Here are some numbered points:
array([0.95, 0.10, -0.80, -0.63, 0.08, -0.86, 0.29, -0.11, -0.25,
       -1.71, 1.06, -0.97, -0.76, -0.50, 1.73, 0.27, 0.01, -0.45,
       -0.11, -0.12, -0.29, 0.30, -1.28, 1.00]) 0
array([0.37, 0.87, -0.41, -0.63, -0.70, 0.31, 0.68, 0.28, 1.90,
       -0.94, 1.06, -0.77, 1.96, -0.11, -0.60, -0.31, -0.57, 0.14,
       -0.30, -0.51, 0.88, -0.67, 1.06, -0.56]) 1
array([0.76, -0.88, -1.00, -1.02, 0.08, -1.05, -0.68, -1.27, -1.22,
       0.04, -0.50, -0.77, 0.02, -0.11, 1.34, 1.44, 1.37, -1.42,
       -0.69, 0.27, -0.48, 0.69, 0.86, 0.22]) 2
array([0.95, 0.48, -0.61, -0.83, 1.05, -1.25, -0.88, -1.08, 0.34,
       -1.13, 0.28, 1.37, 0.99, -0.11, -0.99, 0.86, 0.01, -0.64,
       0.09, 0.86, -0.48, 0.89, 0.47, 1.19]) 3
array([-0.60, 0.29, -0.03, 0.54, -1.48, -0.27, -0.10, 1.65, 1.90,
       1.59, -0.50, -1.55, 1.19, -0.50, 1.73, 0.86, 0.98, 1.30,
       0.48, -1.68, -0.29, -1.84, 0.67, -1.92]) 4
array([-2.16, 1.65, -1.00, 2.09, -0.31, 1.87, 1.65, -1.27, 1.12,
       1.98, 0.87, -1.75, -0.18, -0.69, -1.58, -2.06, -0.96, 2.08,
       1.06, -1.68, 1.46, -2.03, -1.67, -1.92]) 5
array([-1.97, -2.05, 2.12, 1.51, -1.87, 1.87, 1.85, 1.06, 1.31,
       -1.33, -1.86, 1.95, 1.38, 2.03, -0.80, 0.47, -2.13, 2.08,
       -2.06, -1.29, 0.88, -1.65, 1.84, 1.00]) 6
array([0.76, 1.65, -1.00, -0.24, 0.47, -1.44, -0.10, 0.28, -0.05,
       0.62, 0.67, -0.38, -1.34, 0.28, 1.34, -1.28, 0.79, -1.03,
       0.67, 0.66, -1.07, -0.28, -0.70, -0.56]) 7
array([0.95, 0.10, -1.19, -1.61, 1.44, -1.05, -0.88, 0.28, -0.83,
       0.23, 0.48, 1.37, -1.34, 0.09, -0.60, 0.66, 1.57, -0.25,
       1.25, 0.47, -0.29, 0.11, -1.08, 0.80]) 8
array([0.56, -0.49, 0.36, -0.24, 0.86, -0.86, -0.29, 0.87, -0.63,
       -0.74, 0.67, -1.36, -0.18, -1.28, -0.80, 1.05, 0.20, -1.23,
       -0.30, 0.66, -0.68, -0.28, 0.67, 0.80]) 9
array([0.76, 0.87, -0.61, -1.02, 0.67, -1.25, 1.46, -0.89, -0.05,
       -1.52, 0.67, 0.98, -0.76, -1.08, -0.99, 1.05, 0.79, -0.84,
       0.48, 0.47, 1.08, 0.89, -0.50, -0.76]) 10
array([0.95, 0.10, -0.61, -0.83, 0.86, -0.86, 1.07, 0.28, -0.05,
       -0.35, -1.47, -0.38, -0.37, 0.09, 0.56, -0.12, 0.59, -0.84,
       1.45, -0.12, 0.69, 0.30, -0.31, 1.00]) 11
array([-0.02, -0.29, 0.36, 0.15, 1.25, 0.51, -0.29, -1.66, 0.73,
       -1.13, 1.45, 0.98, -1.73, -0.11, -1.19, -0.31, -0.38, -1.81,
       0.48, 0.47, -0.09, 0.30, -1.67, 0.61]) 12
array([0.37, -1.07, 1.53, 0.15, 1.05, -0.27, 0.29, 0.09, -1.02,
       -0.16, 1.45, 0.59, -0.57, 0.09, -0.60, -0.70, -0.77, -0.25,
       -1.08, 0.47, 0.30, 0.89, 0.47, 0.41]) 13
array([0.76, -0.29, -0.80, -0.83, 0.67, -0.27, -1.46, -0.30, -0.83,
       0.82, 0.67, 1.56, 0.41, 1.25, 1.15, 0.86, 0.59, -0.45,
       0.86, 0.47, -0.87, 0.11, -1.28, 0.22]) 14
array([-1.97, 1.85, -0.41, 1.51, -1.48, 1.48, 1.65, -0.50, 0.34,
       1.98, -1.08, -1.94, -0.57, 1.25, -1.58, -1.67, -1.16, 1.69,
       0.28, -2.06, 1.66, -2.03, -1.67, -1.14]) 15
array([1.15, -0.49, 1.34, 0.92, 1.05, -0.47, 2.04, 0.28, -0.63,
       -0.94, -0.11, 0.98, -0.57, 0.09, -0.41, 0.08, -0.38, -1.23,
       -1.08, 0.66, -1.07, 0.69, 1.84, 0.22]) 16
array([-0.41, -0.88, 0.75, -0.44, 1.25, 0.89, -0.68, 0.87, -0.63,
       -0.74, 0.67, 0.98, 0.02, -0.50, -0.80, 1.25, -0.38, -0.84,
       -0.11, 0.47, -0.68, -0.87, 0.08, 0.22]) 17
array([-1.38, 1.07, -0.61, 0.15, -1.09, 0.51, -1.85, 0.48, 0.92,
       1.40, 0.09, -1.55, 0.60, 0.09, 1.73, -0.51, 0.98, 1.11,
       1.06, -1.68, 1.27, -0.67, 0.08, -2.12]) 18
array([0.95, -1.27, -0.03, -0.05, 0.86, -1.44, -0.49, -1.08, -0.83,
       0.43, -0.89, 1.37, -1.15, 1.25, -0.60, -0.12, 0.20, -0.45,
       -0.89, -0.31, -0.68, 0.69, -0.89, 1.19]) 19
array([0.76, -0.49, -0.61, -0.63, 1.25, -1.44, 0.49, 0.09, 0.34,
       -1.13, 0.87, 0.39, 0.80, -1.47, 0.95, 0.86, 0.40, 0.14,
       -0.50, 0.08, -1.26, 1.08, -1.08, 1.39]) 20
array([1.34, -0.29, 0.17, -1.02, -0.89, -1.44, 0.68, 0.28, -0.44,
       -0.55, -0.30, 0.20, -1.15, 0.28, -0.41, 1.64, 0.98, -0.64,
       0.86, 0.66, -0.68, -0.09, -0.11, -0.17]) 21
array([0.37, -0.10, 0.56, 0.15, 0.08, -0.27, 0.68, -0.11, -1.80,
       0.82, -1.47, 1.17, 0.21, 0.09, -1.58, 1.44, 0.20, -1.03,
       -0.30, 0.66, -0.09, 0.69, -0.11, 0.41]) 22
array([0.95, 0.68, -0.22, -0.05, 0.86, -0.47, -0.49, 1.06, 0.14,
       1.01, 0.87, 0.00, -0.57, 0.09, 0.37, 0.47, 0.01, -0.84,
       -0.69, 0.08, -0.48, 0.11, 0.47, -0.95]) 23
array([-1.58, 1.26, -0.80, 1.12, -1.67, 0.89, 0.29, 1.26, 1.31,
       1.79, -1.08, -0.77, 1.38, -0.30, -0.22, -0.70, 0.40, 1.50,
       -0.50, -2.06, 1.08, -1.45, -1.08, -2.12]) 24
array([1.54, 0.48, -0.41, 0.73, 1.44, -0.86, -0.88, -1.47, -1.22,
       0.62, 0.28, -0.19, 0.41, -1.08, -0.41, 0.08, 0.40, -0.45,
       1.45, 1.05, -0.29, -0.87, -1.08, -0.17]) 25
array([0.56, -0.10, 0.95, -1.22, -0.11, 0.51, -1.07, -1.08, -0.83,
       0.43, 0.48, 0.78, -0.37, -0.89, -0.41, -0.31, 0.79, -0.84,
       -0.11, 1.05, -0.09, -0.87, 0.28, 0.22]) 26
array([0.95, -0.49, -1.19, -1.41, 0.28, 1.09, -0.10, -0.69, -0.63,
       0.04, -0.69, 0.39, 0.02, -0.50, -0.41, 1.05, 0.20, -0.45,
       -0.69, 1.24, -0.09, 1.27, 0.08, 1.00]) 27
array([0.37, 0.10, -1.00, 0.15, 0.47, -0.66, -1.46, -1.08, -0.83,
       -0.16, 0.87, -0.97, -1.15, -0.11, -0.99, -0.31, 0.59, -1.62,
       0.28, -0.12, -0.48, -0.09, -0.31, -1.14]) 28
array([-1.38, -0.10, 0.36, 0.92, -0.11, -0.08, -0.49, -1.47, -0.05,
       0.43, 0.09, 1.56, 1.77, -1.28, -1.19, -1.28, 0.20, -0.64,
       -0.30, -0.12, -1.46, -0.67, -0.11, 1.19]) 29
array([0.76, 1.46, -0.61, -1.02, 1.44, -1.44, -0.49, -1.08, -1.41,
       -0.16, 1.06, -0.19, 0.60, -1.08, -1.58, 1.44, 0.01, -0.64,
       1.84, 1.44, -0.09, 0.30, -0.31, 0.02]) 30
array([1.15, 0.29, 0.75, -0.83, 0.28, -0.27, -0.68, -0.11, -0.63,
       0.62, 0.09, 0.20, -1.54, -1.67, 1.15, 1.44, 0.79, 1.11,
       -0.11, 0.86, 0.10, 0.89, -0.89, -0.76]) 31
array([0.37, -1.27, 0.56, 0.15, 0.86, -1.25, 0.29, -0.30, -0.25,
       -1.13, 0.48, -1.36, -1.15, -0.30, -0.60, 0.08, 1.18, -0.45,
       0.09, 0.66, -0.29, 1.27, -0.11, 0.80]) 32
array([0.37, 0.87, 0.36, -0.05, 0.28, -1.64, 0.68, -0.69, 0.14,
       1.01, 0.67, 0.98, 0.41, -0.89, 0.37, -0.51, -0.38, 0.72,
       0.28, -0.31, -0.29, -0.48, -0.70, -0.37]) 33
array([0.56, -0.29, 0.36, -1.22, -0.70, 0.51, -1.07, -0.50, -1.61,
       -0.16, -0.30, -0.58, -0.37, -0.69, 1.15, 1.05, -0.57, 0.92,
       0.28, 0.66, -0.48, 1.47, 0.28, 1.39]) 34
array([1.15, -0.49, -0.61, -0.44, 1.05, -0.86, -0.68, 0.67, 0.73,
       -0.55, 1.06, -1.36, -0.95, -0.50, -0.22, -0.70, 0.20, -0.45,
       -0.69, 0.08, -1.65, 0.30, -0.50, 0.02]) 35
Which three points above are nearest to each new point by angle, seen from the average point of the numbered points? Their numbers follow each, nearest first.
array([0.56, -0.49, -0.61, -1.02, 0.67, -0.66, 0.10, -0.89, -0.44,
       -1.33, -1.27, -0.38, 0.02, -0.50, 0.17, -0.70, 0.98, -1.42,
       -0.69, 0.27, -1.26, 0.89, -0.11, 0.02]) ~ 2 32 27
array([-2.16, -1.46, 1.92, 0.34, -2.06, 1.67, -0.49, 1.65, 1.90,
       -0.35, -1.86, 1.37, -1.54, 2.03, -0.80, 0.66, -2.13, 1.50,
       -2.06, 0.47, 1.46, 1.47, 2.03, 1.00]) ~ 6 13 16
array([-1.58, -0.29, 0.36, 1.70, 0.28, 1.48, 1.46, -0.50, 0.34,
       -1.33, -1.08, 1.95, -0.57, 0.86, -1.38, -0.31, -0.38, 1.30,
       -1.28, -0.51, 0.69, 0.89, 1.25, -0.76]) ~ 6 16 15
array([0.76, 0.10, -0.41, -0.24, -0.31, 0.31, 0.29, 0.67, -1.02,
       0.23, -0.69, 0.00, -0.18, -0.50, 0.37, -1.09, -0.38, -0.45,
       0.67, 1.44, -0.68, 1.08, 0.86, 1.19]) ~ 34 27 11
array([-0.02, -1.07, -0.03, 0.54, -0.11, 0.70, -0.49, -0.69, -0.05,
       -0.35, -0.69, 0.39, -1.73, 0.67, 0.95, 0.66, -0.77, -0.06,
       -0.89, -0.12, -0.87, -0.87, -0.11, 0.02]) ~ 6 19 17
array([0.56, 0.48, -0.61, -0.24, 0.86, -0.27, 1.46, -0.30, -0.83,
       0.04, -1.08, 1.76, 0.02, -0.30, 0.37, 0.27, 1.18, -0.25,
       0.28, 0.47, 0.88, 0.69, -0.50, 1.00]) ~ 11 22 10
array([-0.80, 1.26, -0.41, 0.73, -0.11, -0.08, -0.68, 0.48, 1.70,
       0.04, 0.09, -1.36, 0.80, -0.89, -1.77, -0.70, -0.77, 0.72,
       0.48, -0.12, 0.30, -0.09, -1.08, -0.17]) ~ 5 24 15
array([-1.97, -1.85, 2.12, 2.09, -1.67, 1.48, 1.27, 1.84, 1.90,
       -1.71, -2.05, -0.77, 0.60, 2.03, 0.56, -0.70, -2.13, 1.30,
       -2.06, -1.29, 2.05, -0.09, 2.03, -0.17]) ~ 6 1 24
array([-1.77, -2.05, 1.53, -0.83, -0.89, 0.70, -0.68, 1.26, 1.12,
       0.04, 0.28, 0.59, -1.54, 1.06, 0.95, -0.12, -1.94, 0.14,
       -1.86, 0.47, 0.49, 0.50, 1.25, -0.37]) ~ 6 13 17
array([1.34, -0.10, -0.61, 0.54, 0.47, -0.66, 1.27, -1.08, -0.83,
       -0.55, -0.30, 0.59, 0.80, -0.89, 0.76, 1.25, 1.37, -0.84,
       0.48, 1.05, 0.10, 0.69, -0.50, 0.80]) ~ 20 2 10
array([-0.22, 1.26, 0.95, 1.31, 0.08, 0.70, -1.65, -1.08, 1.12,
       0.23, 1.26, -0.58, -1.15, 0.09, -0.60, -1.28, 0.20, 0.53,
       0.67, -0.51, 0.10, -1.65, 0.47, -1.34]) ~ 5 18 15
array([0.95, -0.49, -0.22, -1.02, -0.50, -0.86, 0.10, -1.27, -1.22,
       0.23, 0.67, 0.39, 0.60, 0.86, 1.34, -0.31, 0.20, -0.06,
       -0.89, 0.66, 0.30, 1.08, 0.28, 0.80]) ~ 2 34 27
array([0.76, -0.88, 0.17, 0.92, 0.47, -0.66, 0.49, -0.50, -1.02,
       -0.16, -0.89, 0.59, 0.80, 0.86, 0.95, 0.47, -0.19, -1.03,
       1.25, 0.86, -0.48, 1.08, 0.86, 1.39]) ~ 16 11 22
array([-0.41, 0.48, 0.36, 0.54, -0.31, -1.05, 0.49, 0.09, -0.83,
       0.04, -0.30, 0.00, -1.15, -0.11, -1.19, 0.27, 0.98, -1.03,
       0.09, 0.86, -1.84, 0.89, 1.64, 0.02]) ~ 16 22 21
array([-1.97, 0.68, -0.41, 1.90, 0.08, 2.06, 1.65, -1.47, 1.70,
       1.59, 1.45, -0.97, -1.54, -0.69, -1.77, -2.06, -0.38, 1.11,
       0.28, -1.87, 0.88, -1.84, -0.31, 0.22]) ~ 5 15 24
array([0.76, 1.26, -0.41, -1.61, 0.47, -0.86, 1.27, 0.67, -1.02,
       -0.74, -1.47, 1.17, 0.99, -0.69, 0.56, 0.27, -0.57, -0.45,
       0.86, 0.66, -0.09, 1.08, -1.28, 0.41]) ~ 11 10 20
